A state moves one step at a time under one of 7 hidden systems, and each row is a state written as 22 numbers. Each run below is a few steps of one system.
path 1, vabul:
[[ 34 -25  -7 -29  12  -2   2  18  21 -24  18   6 -16   2   0 -13 -13  12
  -22  -6   5   4]
 [ 10 -14  23 -30   7  14  -4  27  -7  -2  10   3  -7   4 -21  -9 -22  -6
  -35   9  13   6]
 [-12  13  29 -15  19  20 -15   8   4 -16  19   3  -8  32 -13  -3 -13  17
  -19 -14  11  11]
 [ -5 -14  32  -9  17  11 -13  -2  18   0   5   5   9  -4 -15 -11 -20  16
   19 -21  32  13]
 [-29   6  39  -7  -5  11 -12  -5 -18  24 -10  -6  20   0  -8  -9 -19  -9
   13 -13  16  12]
 [-29  28  23   7 -12  -3 -15 -18   8  10 -12  -8  16  18   9  -1   0  11
   29 -26  -9   4]
 [ -5   0  14  17 -18 -25  -5 -13  16  19 -18  -7  11 -24   1   6   1   4
   46  -6   2  -8]
 [-14  17   3  18 -30 -31   2 -11 -28  17  -9 -14  -3 -16  11   7   6 -16
   19   8 -18  -4]]
path 2, rese (8 x 22):
[[  1  -3   4  10   9  23   0  14   3  -5   0  16   5  -3 -47   4  16 -15
    0  41   1   2]
 [-17  27  22  24  24  -2  -2  -1  -8  -9  25  -9 -12  16 -16  23  22  11
   -4  16  -2   1]
 [-33  14 -12  27  22  28  -4 -24  -7   0  -1   7   7  10  13  14   5  10
    6 -16  24  -1]
 [-21   2 -13  22  -7  17  10  -7 -16  33 -31   1  21 -19   3  18   6 -20
    3  14  10 -14]
 [ -9  28   3  11 -26 -11  -1   9  18  17 -24  -8  -2   7   2  28   7   1
   -2   6 -22 -32]
 [  8   0 -19  16 -10 -12  -7  -6  34 -12  -3   9 -20 -13  12  22  -6  26
   15 -13  13 -29]
 [  7 -14 -17   7 -10 -25   7 -11 -24   6   4  -8 -20 -33  31  12 -15   0
   -2  -7  18 -11]
 [ -3   6  -9 -27 -35  -5  -3   7 -16   5 -12  -3  -9   8  28  -8 -28  -8
  -24 -20 -14  -9]]
path 3, lilak (8 x 22):
[[ -1   4  17  -6  35 -13   9  -7 -24  -2  30 -25  -3  13  24  -2   7   9
  -22 -13  -1  22]
 [ 26 -30 -21 -13  34  -4  19  -3   2  -1  10  -9   5  -9  29  -7   1   8
  -21 -12  11  11]
 [ 19  -6 -17  -4   8 -12  20  10  18  20 -17 -17   5  -7  27  22   4   4
  -31  -2  -6 -23]
 [ 19  14   7 -17  -4 -17   3  24  16 -10  10 -12 -21  19   4  13   1  12
  -34   3 -24 -15]
 [ 22 -16  11 -33  -7  -2  -2  28  -6  -9  12   2 -19  -1 -11  -9 -26  -5
  -33   7   4   0]
 [  2 -12  11 -35  -6  23   1  20   6  21 -22   2  21   7  -5 -13 -21 -13
  -26  -6   2   0]
 [  2   2   6 -10   8  29  -4  20  41   0 -16  13  18  22 -26   1   4   7
   -8   4  -5  -7]
 [ -1   0  26   9  10  11  -7  17  16   3   1   8  -7  -7 -43  21   0   3
   -2  27  20 -11]]
path 4, vabul, 8 rows:
[[  3  -4  21  -6  17 -27  10  -6   2  26   1 -33   9  -8  36  10  -6  13
   -8 -27   8  -2]
 [  8   1  24 -14   7 -32  12   2   3  27  -3 -36  10  -2  31   5  -2   7
  -12 -18 -12  -1]
 [ 13   6  29  -9   9 -40  10   9  10  19   4 -35   1   2  19  11   6  13
  -10  -8 -18  -4]
 [ 17  -1  31  -4  17 -42  11   7   1  12  18 -34  -8  -8  12  10   9  12
   -7   0  -9   4]
 [ 16  -4  27  -9  24 -36  13   4 -13   6  25 -33  -2  -1  12  -4  11   5
   -9   1 -13  18]
 [ 18  -4  29 -15  28 -25  11   8  -1   6  20 -28  10   8   3 -13  19   3
   -6   4 -20  25]
 [ 13  -1  36  -6  33 -15  11  11   5  11  16 -25  15   7 -13  -5  23   3
   -5  15 -13  20]
 [  0   4  34   8  41 -10  10   1  -6  10  20 -23  13   6 -12   3  26   4
    0  13  -1  21]]
path 5, lat:
[[ 13   0  12 -31 -13   9   2  33  19  10 -17   0   6  13 -17  -2  -9  -8
  -31  10 -18  -9]
 [  3  -2  22 -27  -9  22  -5  27  20  14 -20   5  16  13 -25  -5 -13  -7
  -20   6  -5  -5]
 [ -2  -1  17 -17   4  28  -3  19  30  14 -24   8  28  18 -25  -5  -2  -2
   -8   3  -3  -1]
 [ -1  -1  17  -2  12  22  -1  16  39  14 -20   7  25   9 -30   7   9   4
    1  10   3  -7]
 [ -3   0  25  10  26  17   3  12  25  19 -10  -1  22   3 -31  15  16   2
    0  17  11  -3]
 [  3 -10  17   9  44  18  12   9  14  17  -1  -5  24  -1 -21  10  22   1
   -8  17  15   7]
 [ 10 -20  -1   9  42  15  21   8  11  20  -6  -6  20 -13  -9  15  20  -3
  -15  19  18   1]
 [ 10 -13  -9  10  29   9  25  10  -2  24  -9 -11  16 -14  -1  19  22 -11
  -26  27   5  -5]]
path 6, sab:
[[  4  -8  -5 -31 -19   6  -5   5 -28 -14   7   8  -4   8   1 -36 -18 -18
   -8  -4 -14  23]
 [ 20 -20 -12 -30 -19   3 -12   3  18 -23   2  18  -7   1   0 -32 -22   5
   12 -19  -3   9]
 [  5  -9   9 -15 -43 -16 -15   1  -2  -4  -9  10  -7 -16 -11 -24 -22 -10
   30  -4  -7   5]
 [ -8   6  19 -19 -16  -7 -14  -9 -14 -12   9   1   6  15  -1 -37  -9  -4
   25 -18 -17  29]
 [  7 -17  -4  -6  -4 -11 -10 -19   9 -16   8   8   3 -10  12 -26 -12  11
   39 -28   9  18]
 [ -1  -7  -8   5 -28 -22  -1 -19 -12   5 -11   0   8 -21  12 -20   0 -14
   41  -6 -13  11]
 [  3  12  -5  -4  -9 -24   0 -16  -5 -12   9 -11   6  14  21 -25  15   2
   25 -15 -35  21]
 [ 20 -11  -8   5  -1 -39   1 -15   3 -18  21  -9 -16 -16  19 -10   5  15
   27 -12  -5   9]]
path 7, lilak:
[[ -4  -1  24 -11  -8 -10  12   9 -16  40 -19 -24  26  -9   3  -2   1 -23
   -8  10 -14   4]
 [ 14   5   1 -11  15   5   4   8  21 -15   9  -1  15  29 -13 -20  27   2
    4   8 -35  22]
 [ 22 -27 -12   8   8   2  11  13  -1  -1   1   9  -4 -33 -28   7   8 -16
   -1  39  13  -3]
 [-19  21  20   2  -5   0   9   7 -27  28 -13 -19  18   8  -5   7  11 -23
  -16  19 -20   2]
 [  6   3  -5  -5  25  17   3   3  -2 -28  24   7   4  28 -16 -21  23  -1
   -6  10 -20  29]
 [  8 -28 -22  13  19  18  17   2 -15   9  -4   9   5 -30 -10  10   6 -17
  -12  27  25  -1]
 [-25  30   4  12  10  10  11  -1 -18  22 -10 -17  18  21  12  17  20  -9
  -23   6 -18  -3]
 [  9   5 -12   4  32  11   2   2   0 -36  35   7 -16  23  -7  -3  18  13
  -16   8  -5  14]]
path 8, lat (8 x 22):
[[-25   7  34  22   8  -4 -10 -12 -21  14   7  -7  -4 -16 -11  18  -8   3
   16   3  33   0]
 [ -7   0  -1   6  40   3   8 -21 -14  -5  21 -12  16  15  21 -14  19   8
    4 -17   1  30]
 [ 23 -25 -30  12  13 -16  11 -10  17  -5   2  -1 -10 -29  23  12   1  15
    7  -7  20 -12]
 [-12  12   5  18 -12 -28  10  -8 -33  23  -4 -22  -6 -22  19  22   4 -12
   -2   9  -3 -12]
 [ 15   5  -2 -16   9 -21  10   3 -24 -20  30 -15 -13  16  17 -16  12  -3
  -18   2 -29  22]
 [ 23 -29 -18 -23 -18  -8  -1   8  -3 -10   2  11 -21 -22  11 -10 -33  -2
  -10  -7  15  -6]
 [-20  15  -5  -8 -40   1  -3  -6 -24  20 -27  -3  11   1  19  -8 -15 -20
    2 -12 -16  -5]
 [  9  21  -9 -14 -22  -8  -7   5  18 -25   3   4  -7  31   0 -17   9   7
    5  -7 -43   3]]
path 9, sab:
[[ -7  21  28   3 -13  -5 -12   5  10 -10   4   2   3  16 -37 -10  15  -2
   28  15 -26  11]
 [-12   4  21  19  19   1 -14 -16   1 -19  24   6  -6   1 -21  -3   8  15
   34  -2  16  18]
 [-19  -4 -21  33   7  15   1 -27 -17  -1  -3  13  10 -19  -1   0  13  -9
   34   7  17   9]
 [-16  23 -36  22  -9  10   4 -20  -1  -6 -14   6  10  15  14   2  27  -5
   17  -1 -26  -5]
 [  0  26 -13  20 -11 -24  -4 -10  13 -17   9  -6 -25  10  16  22  13  21
    8  -7 -16 -20]
 [ -9  13   1  19   1 -22   2  -9 -38  -6  24 -13 -31 -11  16  20   0   0
  -10   7   6  -5]
 [  1  -5 -33  -1  17  13  14  -6 -35 -12  16   1 -10   5  24  -3   4  -8
  -33   2   3   9]
 [ 23 -14 -47 -12 -12   9   8  12  11 -14  -8  15 -15  -5  13   3  -7  -3
  -26   5  -6 -19]]
path 10, nuga (8 x 22):
[[ 17 -25 -30   4  -1  -3   4   0   7  -5   0   9 -22 -31  14  15 -17   7
   -7  -2  30 -20]
 [  1  16 -11   6 -20 -15  -2  10 -11 -12   8  -2 -37  -2   7  26  -9   2
  -26  11  -5 -26]
 [ -6   9   8  -4  23   7  -4   3 -16 -18  30  -3 -24  18  10  11 -10  17
  -35 -10  17   3]
 [-12 -11  -1 -14  -6  30 -12   6  -9  -3  -4  21  -9  -3  -5   1 -36  -2
  -22 -12  37  -8]
 [-13  20 -17  -3 -22  28  -8  13  18  -4 -21  18  -6  22  -2  16 -11   4
  -25  -5  -5 -28]
 [  1  12  24 -10  14   5 -12  15  40  -9   7  -2  -8  26  -6  14  -9  31
  -13 -18   4 -13]
 [-18  12  46 -16 -18  -1 -22   6   5  13  -7  -4   0   5  -9  -2 -29   7
    7 -20  12  -3]
 [-30  27   6  -6 -14  17  -9  -9  -2  13 -20  -3  21  30  17  -8  -6  -1
    3 -29 -15   2]]
path 11, nuga (8 x 22):
[[ 24 -17  32 -18  26 -29   7   9  -3  -1  29 -23  -7  -6   3  -9  -2  11
  -10  -3   4  19]
 [-10  -7   7 -17 -20   7   0   4 -45  12  -4   1   5  -9  -4 -20 -18 -32
   -9  11  -1  14]
 [  2   1 -39  -4  12  33  14   4  -1  -7  -8  10  17  21   6  -9  20 -12
  -23   9 -20   5]
 [ 33 -28   2 -12  17   0   4  21  39  -9   4   7  -1 -13 -25  -2   2   9
    0  15   8  -2]
 [ -4  15  34   1 -23 -14  -6  18 -12   7   1  -6  -9  -5 -34   7   1 -14
    2  31 -13  -3]
 [-26  19  15  11  31  21   5  -7 -23   4  11  -8  21  27  -4  -2  24  -5
   -8   4  -7  23]
 [  1 -30  -6   3  21  26   5  -4  15  17 -19  11  28 -21 -10  -6  -2  -3
   15  -3  33   6]
 [  2   7 -11  15 -26 -10   7   8  18  21 -31  -1   7 -16  -7  21  12 -10
   10  20 -16 -28]]
path 12, mutab (8 x 22):
[[-17   5  -4  35 -16 -12  -5 -21 -11   5  -7   3  -4 -28  -3  13   4  -5
   41   9  13  -9]
 [-25   9   9  21  13  -4  -4 -24 -40  -3  22  -7 -11  -8  14   7  -4   3
    9  -8  24  10]
 [ -7  -9 -22   1  22  11   8 -22 -15   2   4  -4   9   3  42  -7  -4   8
   -7 -31  16  11]
 [  6 -11 -34  -4 -16  -9  15 -11 -13  18 -24  -7  16 -15  38  -9   0 -15
   -1 -11 -13  -2]
 [  5  10 -11  -3 -34 -35   3  -5 -26  -6   5 -10 -17  -6  18 -11   3 -13
    6   2 -34   2]
 [ 19 -11  -3 -19  -7 -22  -7   1 -15 -32  31   3 -31  -3   7 -20 -15   5
   -2  -6  -3  15]
 [ 12 -22  -6 -37  -4  20  -2  14  -9 -12   5  13  -4   6   0 -26 -28  -9
  -25 -10   8  14]
 [ -1   6 -10 -27 -36  20 -10  12  14  -2 -25  16  11  19  -5 -22 -16 -10
   -2 -10 -22  -3]]
path 13, rese, 8 rows:
[[-19  34   3  12   3   5  -5 -15  10  -7   0  -5  14  32   2  -3  26  10
   20 -11 -29   8]
 [ -4  -8 -31  29   6  13   4 -21  10  -6 -11  16  16 -17  -4  -1  22  -2
   38   6   6   4]
 [ -6  16 -14  25 -10 -23  14 -11 -27  10  -3 -14   1 -11  10  10  28 -17
   10  23 -25  -3]
 [ -9  29 -34   9 -24   4  -5 -12  10 -18  -8   9  -7  25  19   1  10   8
    7 -13 -29 -12]
 [  9 -13 -45  16 -18   7   2  -6  -1 -17  -7  24 -15 -25  -5   1   2  -9
   15  18   5 -12]
 [ -1  17  -9   6 -24 -20   3   5 -35 -11  14  -6 -32  -2   5  10   3 -13
  -15  22 -22  -8]
 [-12  18 -22  -7 -24  20 -17  -1  -3 -33   5  23 -23  24   3  -4 -18   6
  -12 -14  -3  -9]
 [ -2 -14 -11   5 -14  19  -7   5 -20 -10   0  24 -17 -24 -26   1 -17 -16
    0  23  27  -5]]
path 14, mutab:
[[-16  31  22  16  -8 -16 -10   4   0   0   8 -10 -26   7   1  35  -5  16
  -10   0   4 -24]
 [  4  -5  11   2  27  -6   0   3  18   1  11 -11 -14  -2  18  27 -12  30
  -21 -18  30 -15]
 [  2  -6   7 -11  15   1  14  12   6  34 -17 -20  15  -3  22  21  -8   2
  -37  -9  11 -18]
 [  4  22  12  -4  -7 -27   9   9  17  19 -10 -26   5  13  20  18  11   8
  -14  -7 -29 -16]
 [ 28  -8  20  -5   8 -43   8  13  19   2  16 -23 -15 -14   3  11   7  16
   -2   6  -8  -7]
 [ 17 -10  33 -20  27 -12  10  22  -8   8  20 -21  -2   1  -7   0  -2   0
  -34  11   3  10]
 [ 12   2  12 -24  24   9   8  20  25   2   2  -9  18  31  -4  -8  12   8
  -26  -4 -21   9]
 [ 25 -11   2  -6   3  -4   9  20  40   8 -15   0  17  -3 -23   1  19  -1
    4  21 -20  -6]]

Which system made each of these runs?
path 15, 2 rows:
[[ 10  -6 -22   7  27  17   5   0  40  -5  -4   6   5   7  11  18   7  24
  -13 -12  15 -18]
 [  9  -3  30  -4 -19 -25 -10  14  20  10  -5  -6 -20 -22 -10  21 -24  12
    4  -1  18 -24]]

nuga
path 16:
[[  4  -6  16  12  15 -21  19   0   1  37 -14 -26  26 -20   4  11  22  -8
   12  15  -7   1]
 [  0  15  25  12  22 -28  11  -4 -14   4  21 -28   7   7   2   1  31   1
    8  11 -24  19]]

mutab
path 17:
[[  9  -2   2 -15  -9  18 -15  21  11 -31  13  24 -24  10 -35  -6 -14   2
  -13  14   4  -3]
 [-29   3   5  -4  -7  42 -13  -2 -12   7 -16  20  11   4 -15  -3 -23 -10
   -3  -7  26   0]]

lat
path 18 (2 x 22):
[[ 19 -37  -2  -3  29  -3   7  -1   5   3  11  -1  -5 -32   9   5 -15  11
   -5  -7  42   2]
 [ -5   6  18  -4   7 -16  10   1  10  36 -19 -29  19   0  29  17  -2   7
  -13 -19  -2 -14]]

lilak
path 19, 2 rows:
[[  4  21  14  -7  -5 -22   7   4  19  14  -9 -23  17  21  14   0  19   5
    3  -8 -41  -1]
 [ 21 -16 -27   5  11  -2   3 -10  41 -15  -3   9   7  -4  10  -7  11  21
   26 -15   0   0]]

rese
path 20, 2 rows:
[[ 23 -13 -22  -8 -12  11   2  23  35  -5 -17  18  -8  -8 -17  11  -5   1
  -14  17   0 -26]
 [ 20  -3   5   3  13 -24   6  14  -1 -12  26 -11 -33 -11   0  24   0  12
  -25  14   9 -12]]

rese
path 21, 2 rows:
[[-19  22   8  -4 -12  19  -9   0 -31 -13   9   9   1  25 -19 -21   7 -19
    1  12 -23  23]
 [  2  -6 -18   1   8  18 -15 -10  24 -35  12  25 -13  10  -2  -9  -7  22
   16 -18  15   3]]

sab
path 22:
[[ 10  -4   8 -28  13   4  10  15 -26  -2  14 -10   6  18   2 -22   2 -15
  -34   7 -20  24]
 [ 10   3  17 -14  30  13  -1  17  33 -11  12  -2   9  30 -19  -6  14  15
  -14   1 -11  10]]

vabul
path 23, 2 rows:
[[-25  18  -5  28 -15  19 -16 -14  14  -3 -15  20   1  -2 -17  15   2   5
   32   2  13 -16]
 [-41  39   3  27 -11  10 -11 -19 -13   2  -6   2   1  18   4  16   7   4
   14  -8  -4  -6]]

sab
path 24 (2 x 22):
[[  9   4   5 -12 -15 -42   1  -7  -6  -2  10 -21 -16  -1  37  -6 -10  12
    2 -27 -16   2]
 [  6  -8  -9 -23 -11 -16   0  -8 -27 -12  14  -7 -11   1  33 -25 -18  -2
   -6 -25  -8  17]]

nuga
path 25 (2 x 22):
[[-18  22  22  22  19 -24   6 -14 -21  14  14 -30   0   2  21  21  15   8
   -1  -6  -1   2]
 [  4 -10 -16  15  40  -4  21 -15 -14   7  12 -16   5  -7  33  15  15   7
  -18  -6  13   5]]

sab
path 26:
[[ -7  13 -29   9  -3  15   8 -12  -5  -8  -9   7  21  19   2 -18  30 -14
   13   7 -35  15]
 [  7   6 -33  20  -3   8   8  -5   5 -16  -5  13   4   2 -17  -2  34 -12
   17  30 -25   2]]

rese
path 27:
[[ -1  13   4 -20 -44  -9  -7  19   3   8 -20  -1 -14   4   6   7 -24  -6
  -20  -4 -17 -24]
 [ -8  24  27 -29 -24   3 -16  17   4  -5  -3  -1  -3  33  -8 -13 -15   0
  -12  -9 -26   4]]

lat
path 28:
[[ 19 -33 -42  -7  10   9  17  -3 -12  -2  -3   8   2 -22  22  -7  -7 -10
  -18   1  14   2]
 [ 14   2  -6 -23  -8  -3  14  24 -18   5  -1 -10  -4   9   4  -2   1 -19
  -44  17 -26  -2]]

rese
path 29, 2 rows:
[[  8 -29 -27  12  -1  -3   9 -19  -9   5  -9   7  12 -36   8 -11   5 -12
   32   3  14   9]
 [-22  13  -3   8 -14   2   1 -15 -55   4   4  -4   1  -2   6 -14   4 -26
    8   9 -12  20]]

mutab
path 30:
[[  7   6 -28  -6 -27  -4  -7   5  18 -15  -7  11 -27  -1  20  14 -20  14
  -14 -16   0 -31]
 [ 19 -18 -14 -16 -26 -11  -5  12   4 -10  -1  10 -31 -18   9   4 -34   4
  -15  -6  15 -19]]

vabul
path 31, 2 rows:
[[  2 -15  18  -3   2  14 -14   8  -1 -16  12  20 -10 -14 -42 -10 -13  -3
   16  18  24  11]
 [-20  17  46   5   9  -9  -8  -2 -33   2  24 -14  -7   5 -17   1  -1  -2
    4   8   5  18]]

rese
path 32, 2 rows:
[[ 28  -5   0   5  -4 -38   6   3  29  -6   5 -10  -4  -8  -1  -3  20  10
   27   7 -27   0]
 [ 16  -6  11   4  -6 -27  11  12 -24   4  12 -12 -12 -23 -17   2  13 -20
   -3  38 -14   5]]

vabul
path 33, 2 rows:
[[ 13  -1 -10  23  35 -10  12 -10   0 -18  28  -5  -4   0  -4   3  37   8
   12  18  -8  15]
 [ 11 -19 -20   9  37  17  20   1 -21  -2  12   2   7 -10  -6   1  21 -14
  -20  28   8  15]]

mutab
